In the data rows, 128 means zero.
Some points:
[177 161 134 177 140 139 120 145 145 133 135 185 200 120 155 123 162 143
 165 170 126 138 161 139 158 132 159 141 138 137 122 124 143 141 177 140
 138 142 147 136 141 184 149 189 152 142 124 163]
[181 146 149 146 135 140 169 153 119 149 146 136 129 150 139 122 123 148
 165 125 130 136 137 148 145 132 136 142 134 139 240 136 137 156 177 138
 141 222 129 147 152 135 122 135 137 139 129 172]
[113 159 151 192 133 139 134 148 128 139 132 154 151 155 134 142 136 133
 191 140 130 140 132 143 136 138 138 153 143 129 127 137 175 132 132 153
 127 148 211 147 126 132 138 174 133 140 133 141]
[144 144 144 155 179 147 161 157 132 158 232 145 174 170 143 144 142 157
 148 182 164 152 176 184 150 132 147 244 142 146 175 131 173 220 149 133
 137 136 146 135 145 141 132 139 156 141 235 137]
[135 143 149 156 153 154 135 129 133 148 153 132 141 139 143 127 140 144
 147 136 146 151 174 131 143 151 141 132 131 163 139 146 130 158 133 147
 133 123 143 152 122 132 126 163 156 132 130 140]
[130 148 156 165 170 167 132 130 148 130 165 143 128 136 130 138 150 136
 140 134 153 129 168 136 146 142 158 133 136 141 131 143 121 148 133 139
 135 131 151 130 130 124 133 141 155 141 125 146]
[123 140 116 129 141 146 130 142 146 171 135 155 145 151 182 142 167 136
 135 130 129 137 182 125 152 142 124 134 156 162 176 137 144 157 134 152
 132 127 137 141 130 144 141 145 150 139 125 170]
[130 154 147 133 125 130 129 124 141 128 154 146 148 138 132 140 140 166
 134 118 137 135 119 142 136 146 137 142 148 137 155 132 128 155 137 137
 153 158 139 153 182 166 131 145 142 145 163 153]
[137 129 143 138 126 127 151 134 130 131 148 136 151 133 126 149 150 173
 147 166 139 159 154 148 175 134 136 130 185 164 122 124 156 131 190 135
 127 130 132 169 144 147 159 121 136 152 134 151]
[134 134 139 140 134 127 136 200 140 123 143 140 154 153 135 141 155 150
 117 123 180 138 133 151 148 158 147 130 138 125 156 151 122 164 133 126
 128 131 143 159 128 162 122 114 144 129 154 170]
[145 136 134 131 131 163 143 136 130 154 122 139 127 136 161 141 143 134
 139 125 128 180 138 132 140 133 138 184 162 142 129 146 125 135 131 151
 138 136 159 131 131 137 123 157 151 135 192 170]
[137 156 136 138 131 174 227 115 162 150 162 142 171 164 129 136 155 123
 136 142 141 151 129 135 152 160 142 139 144 138 153 146 150 131 133 158
 135 137 144 173 167 183 137 132 167 149 165 145]
[165 130 128 147 141 130 185 171 140 143 131 126 173 152 139 184 153 138
 138 145 115 132 139 144 141 143 153 141 165 146 141 140 153 145 126 137
 124 164 134 151 124 136 150 238 148 158 133 123]
[141 147 129 137 130 137 159 135 124 135 144 148 131 131 134 136 143 182
 121 183 134 150 134 150 173 149 147 124 147 126 166 138 184 130 165 151
 125 125 143 141 178 134 131 136 155 144 165 130]
[131 146 153 139 148 152 124 174 130 177 142 138 149 149 136 138 174 126
 155 152 141 153 150 147 149 138 143 140 139 138 129 161 137 136 139 144
 162 152 133 143 132 136 171 120 127 157 160 124]
[131 156 129 167 154 150 152 188 198 144 137 178 149 126 154 138 132 138
 151 160 132 196 126 134 119 135 145 137 158 147 160 129 127 136 142 130
 145 137 136 165 172 159 135 150 163 154 142 118]
[137 172 131 145 144 137 123 138 177 146 142 145 149 149 129 150 144 161
 121 149 133 139 133 129 143 150 144 136 127 150 193 132 145 126 221 126
 123 133 137 128 136 126 142 131 139 134 185 130]
[143 152 140 134 134 128 143 155 130 146 128 162 130 142 140 129 182 145
 137 155 184 138 161 248 120 144 147 133 151 154 139 152 148 140 136 142
 136 163 139 155 166 134 154 170 142 128 137 152]
[167 142 143 140 135 140 160 137 135 136 130 138 142 145 153 147 136 133
 145 131 141 141 132 132 138 137 159 173 140 125 136 143 127 134 148 143
 144 142 132 136 135 129 125 127 128 140 150 162]
[145 143 147 135 132 134 150 123 144 140 125 156 132 148 143 149 144 173
 138 122 184 154 150 126 146 131 140 178 128 141 135 135 128 140 142 141
 135 130 137 134 145 161 160 154 148 138 164 133]
[149 142 124 139 134 136 128 141 152 120 186 135 134 166 192 123 128 150
 159 141 136 142 128 163 164 148 159 175 146 143 129 175 164 120 135 148
 161 147 135 136 139 147 168 146 149 183 143 149]
[133 148 131 138 145 135 136 133 149 168 153 126 137 131 156 120 143 135
 144 144 124 139 154 131 150 137 134 139 146 164 132 187 130 180 136 133
 137 141 154 140 142 151 132 150 145 140 134 160]
[176 139 135 144 155 151 166 138 133 154 143 142 146 155 185 134 138 144
 155 133 156 125 129 131 139 135 164 150 152 134 145 142 124 157 189 145
 139 170 161 136 140 127 142 119 132 141 136 133]
[141 126 156 157 149 145 129 126 142 154 143 129 143 137 140 128 168 128
 137 132 146 149 125 130 152 141 131 142 142 173 143 140 130 168 132 148
 139 140 142 149 139 139 131 163 140 133 134 125]
[171 151 139 137 149 132 149 142 149 138 139 131 130 157 128 137 131 132
 158 134 171 157 139 136 137 141 138 138 139 173 147 125 129 157 131 143
 133 133 174 140 143 132 175 143 145 145 146 135]
[155 132 144 140 171 128 128 136 137 128 167 140 147 136 138 176 134 131
 145 126 128 129 147 153 135 149 137 147 129 152 142 168 145 132 135 142
 129 136 138 130 156 154 129 132 123 132 145 134]
[139 126 149 165 138 143 138 129 142 123 118 149 157 137 134 135 120 134
 150 175 124 143 162 153 170 160 146 128 158 129 163 137 118 160 154 129
 145 133 144 149 144 133 188 154 135 135 233 160]
[120 134 137 138 158 153 138 137 148 153 133 139 173 134 123 127 119 159
 145 170 138 123 151 143 120 130 151 142 153 160 134 142 147 121 143 160
 150 145 127 129 138 131 135 123 132 128 142 131]
[129 150 155 141 135 148 129 127 143 131 140 160 139 145 139 135 146 157
 131 119 131 145 114 132 131 150 140 146 154 172 138 139 152 166 174 133
 151 141 126 136 166 135 134 181 139 145 164 144]
[129 164 169 135 134 131 170 136 134 143 121 134 161 126 179 179 130 130
 133 154 143 144 151 161 153 138 174 149 171 140 139 159 139 145 147 137
 175 131 152 135 154 139 131 129 137 161 140 157]
[143 142 186 161 134 129 132 125 229 132 137 215 154 162 131 160 150 155
 230 147 166 185 138 152 175 161 137 134 163 149 193 209 130 167 180 177
 151 164 157 144 124 139 126 155 147 145 152 135]
[148 138 140 145 142 139 140 158 145 211 175 153 145 133 125 169 142 157
 169 118 128 132 133 225 135 155 143 131 141 129 134 128 130 159 140 144
 132 131 127 122 129 146 139 147 172 145 131 141]
[125 147 127 156 136 136 144 143 166 128 121 142 142 143 173 126 155 144
 127 139 175 146 128 152 128 156 130 145 138 150 137 131 141 154 143 146
 138 153 135 128 150 133 148 159 153 116 170 128]
[140 143 156 132 142 143 187 186 181 130 136 154 135 133 155 140 147 135
 239 150 137 170 161 138 146 154 145 139 132 152 154 122 138 129 126 121
 136 118 140 155 171 157 132 149 136 134 150 140]
[174 156 156 131 137 162 194 138 141 137 135 165 153 133 131 128 160 138
 149 131 146 153 144 134 142 154 130 138 129 141 158 148 175 134 143 136
 159 128 186 134 139 151 148 136 137 141 133 123]
[166 125 141 136 139 130 155 146 125 174 169 155 132 142 176 154 144 131
 148 145 152 141 133 120 132 140 131 142 158 132 125 141 133 151 167 152
 141 144 160 137 141 142 137 120 152 135 130 140]
[122 131 140 131 149 146 213 150 166 127 151 198 134 135 136 147 143 147
 131 156 130 169 130 133 166 134 148 144 133 123 149 140 145 138 134 130
 135 147 124 150 135 140 146 161 136 125 131 132]
[144 161 151 136 255 156 153 175 132 141 122 153 136 157 141 127 139 168
 161 162 138 161 116 148 189 149 160 150 148 135 134 148 165 140 142 146
 140 154 136 162 130 241 157 133 148 126 145 146]
[133 133 172 138 201 137 133 146 163 131 149 133 133 128 164 145 175 142
 129 138 144 139 176 137 124 132 136 126 156 132 190 128 174 135 128 163
 140 161 146 122 130 183 127 154 131 193 192 152]
[165 142 131 155 136 157 165 126 139 146 137 132 138 124 143 149 123 129
 145 157 176 148 125 164 127 138 119 150 139 143 126 144 134 139 169 158
 131 127 133 142 122 161 132 140 124 148 156 189]
[137 142 136 139 142 137 143 136 138 139 123 161 142 152 130 142 151 171
 141 157 161 134 164 143 137 154 135 255 147 151 141 130 188 207 146 137
 145 161 131 135 139 186 142 134 144 153 132 127]
[143 133 147 135 136 154 134 190 142 134 136 137 144 147 158 132 129 151
 132 137 131 142 145 172 156 146 124 156 126 154 134 171 132 138 139 155
 150 134 148 146 146 149 160 126 144 196 153 124]
[142 157 130 128 154 137 130 164 139 133 145 141 137 175 128 154 149 142
 197 136 148 140 135 127 141 128 147 154 140 156 141 121 145 144 129 152
 146 127 135 128 173 150 153 137 184 141 139 141]
[135 129 135 139 128 162 126 134 182 160 163 147 149 148 150 138 126 145
 164 122 161 118 143 167 176 150 134 133 142 135 131 124 190 128 151 128
 148 165 135 152 166 159 151 134 124 154 155 132]
[137 152 146 149 145 137 132 134 145 126 215 133 141 123 143 150 140 130
 147 131 129 152 132 136 132 156 150 140 138 144 137 157 131 186 142 151
 144 160 143 151 149 152 148 136 119 130 123 138]
[149 125 136 135 146 141 157 140 128 141 130 116 137 142 138 146 149 131
 187 128 136 131 148 147 131 129 147 135 131 118 152 138 133 169 174 143
 138 142 134 138 156 141 144 130 169 150 135 130]
[170 152 170 155 232 147 129 137 156 147 141 183 140 135 152 167 145 133
 148 129 129 134 163 137 128 169 128 155 136 139 125 173 170 142 145 148
 142 141 135 214 180 116 129 147 159 127 164 142]
[148 141 131 139 138 151 141 161 137 145 142 141 142 142 123 151 143 125
 135 145 132 144 141 169 159 127 145 142 143 148 147 144 158 143 132 151
 228 138 133 150 135 147 133 135 133 134 147 137]
[144 131 132 140 173 141 160 133 158 133 138 138 156 133 142 152 140 143
 136 126 158 144 156 146 134 137 133 128 143 126 134 151 175 142 171 126
 215 147 202 122 131 137 149 148 188 144 142 157]
[145 149 135 143 150 134 135 142 128 157 169 155 131 143 135 132 160 132
 163 119 142 149 176 141 129 128 152 123 148 146 129 164 200 128 151 135
 145 169 122 160 111 144 181 131 137 156 207 134]
[155 158 131 165 146 133 206 141 149 133 127 135 130 139 143 160 147 158
 126 155 134 134 147 175 167 128 133 137 135 159 147 147 139 149 135 145
 182 126 133 141 128 132 139 129 132 167 129 140]
[138 136 132 141 165 109 153 131 144 193 156 147 136 146 134 120 132 147
 135 137 132 136 153 126 135 155 169 150 141 151 137 136 121 124 127 160
 161 143 176 127 151 145 141 144 123 148 155 143]
[132 150 169 145 136 135 126 122 125 147 158 135 142 138 187 159 128 115
 136 162 134 147 129 179 147 141 153 181 135 143 231 151 139 117 165 155
 165 119 145 143 124 181 189 149 150 135 124 126]
[138 167 223 137 125 122 174 177 174 150 148 128 170 156 144 120 145 161
 132 133 131 127 129 129 162 139 134 163 129 138 124 146 181 130 138 157
 139 157 142 155 144 127 159 150 159 143 132 191]
[139 145 149 144 150 158 139 139 148 147 136 130 146 137 152 200 142 127
 124 135 146 250 185 150 156 146 156 145 155 153 130 137 156 134 148 152
 130 209 142 121 171 127 166 125 165 132 129 159]
[126 146 154 134 148 154 146 144 127 148 131 176 141 174 139 132 122 127
 142 165 149 138 154 129 122 141 160 142 144 171 134 135 167 186 162 145
 138 139 130 150 151 167 151 139 176 151 133 144]
These points spread out most along one direction. Take the direction at right angles to it along which they spread out most. Go by this last direction. Where along it does each point below lie, from 0 to 99? 50 is the average, and the first point above lies past it. One standard deviation of the points above along it is 16.
[156 131 143 140 127 167 129 137 201 167 132 143 145 160 159 141 149 136
 128 137 136 159 132 175 143 136 179 183 135 143 148 149 191 137 152 150
 141 127 206 197 141 131 126 138 144 138 133 156] -> 55
[153 149 146 163 129 141 155 150 124 161 139 142 142 143 172 158 146 163
 140 150 152 150 169 127 157 155 157 139 138 154 147 133 140 141 126 148
 241 150 135 156 141 137 133 133 131 158 143 133] -> 37
[136 151 137 119 140 144 131 152 135 157 153 138 137 136 145 141 132 142
 139 143 205 136 165 141 152 129 140 127 138 110 154 164 155 178 138 161
 138 125 134 152 149 131 163 202 117 148 133 137] -> 40
[139 133 137 145 133 170 132 166 124 142 140 147 153 131 148 181 143 191
 176 184 127 133 112 147 117 153 150 121 123 169 153 159 178 176 124 149
 147 153 144 131 152 136 176 138 128 132 167 173] -> 50
[134 138 141 123 171 148 160 189 134 153 172 124 129 134 154 161 150 135
 151 157 151 138 148 141 141 153 150 139 129 161 136 139 141 139 255 151
 179 159 153 145 134 137 125 210 143 159 155 138] -> 49
[149 125 138 149 136 124 126 129 155 145 136 136 129 142 131 145 144 141
 135 173 137 139 144 137 142 161 131 151 123 129 135 175 172 133 145 129
 137 146 134 148 156 148 133 145 140 159 136 127] -> 47
[158 144 144 142 131 150 158 136 153 141 168 120 132 126 135 129 130 157
 164 214 137 132 136 141 143 141 141 146 148 140 161 142 130 124 121 145
 134 173 144 136 138 135 127 135 149 119 176 131] -> 50
[142 142 142 163 136 160 134 162 134 144 132 140 138 166 131 138 130 134
 131 133 211 139 133 154 147 155 139 139 165 129 149 146 150 135 131 136
 139 132 125 140 169 153 118 188 133 136 138 143] -> 46
[126 135 134 132 172 160 148 122 124 135 145 147 194 160 138 148 158 159
 136 159 156 199 138 149 134 132 125 143 136 125 152 135 119 125 135 131
 145 161 163 154 126 123 140 174 137 174 122 149] -> 50
[134 139 142 134 155 132 128 133 169 125 146 150 129 171 147 147 160 130
 142 197 135 121 141 167 146 152 121 145 137 126 127 139 149 136 133 141
 147 162 143 149 149 127 143 128 130 170 146 141] -> 49
[135 134 133 186 159 149 150 168 155 153 169 138 133 126 131 145 153 156
 168 139 147 128 144 124 126 163 142 187 174 138 196 201 143 132 171 150
 137 125 149 175 178 136 219 149 143 142 122 188] -> 61
[146 152 144 135 134 154 135 162 150 151 149 147 146 124 133 201 149 142
 136 168 175 117 162 121 162 141 158 153 128 160 143 137 127 129 124 134
 141 200 169 154 134 190 139 186 182 162 154 162] -> 53
[165 159 186 136 157 157 136 134 158 145 151 149 125 160 131 133 134 138
 140 170 163 175 137 132 130 150 152 129 154 151 150 128 145 192 133 126
 146 125 140 130 135 165 161 157 151 146 127 153] -> 58
[146 151 158 157 128 161 154 141 144 142 137 139 128 219 147 153 147 177
 127 146 133 150 164 148 136 129 142 139 147 141 128 149 126 154 188 141
 140 146 149 139 179 240 153 153 131 127 148 141] -> 55
[197 143 137 125 143 146 143 139 157 123 146 135 142 146 132 134 138 149
 129 130 146 136 154 144 142 149 141 144 155 134 149 135 137 140 138 150
 161 136 155 132 135 132 157 145 139 128 134 125] -> 38
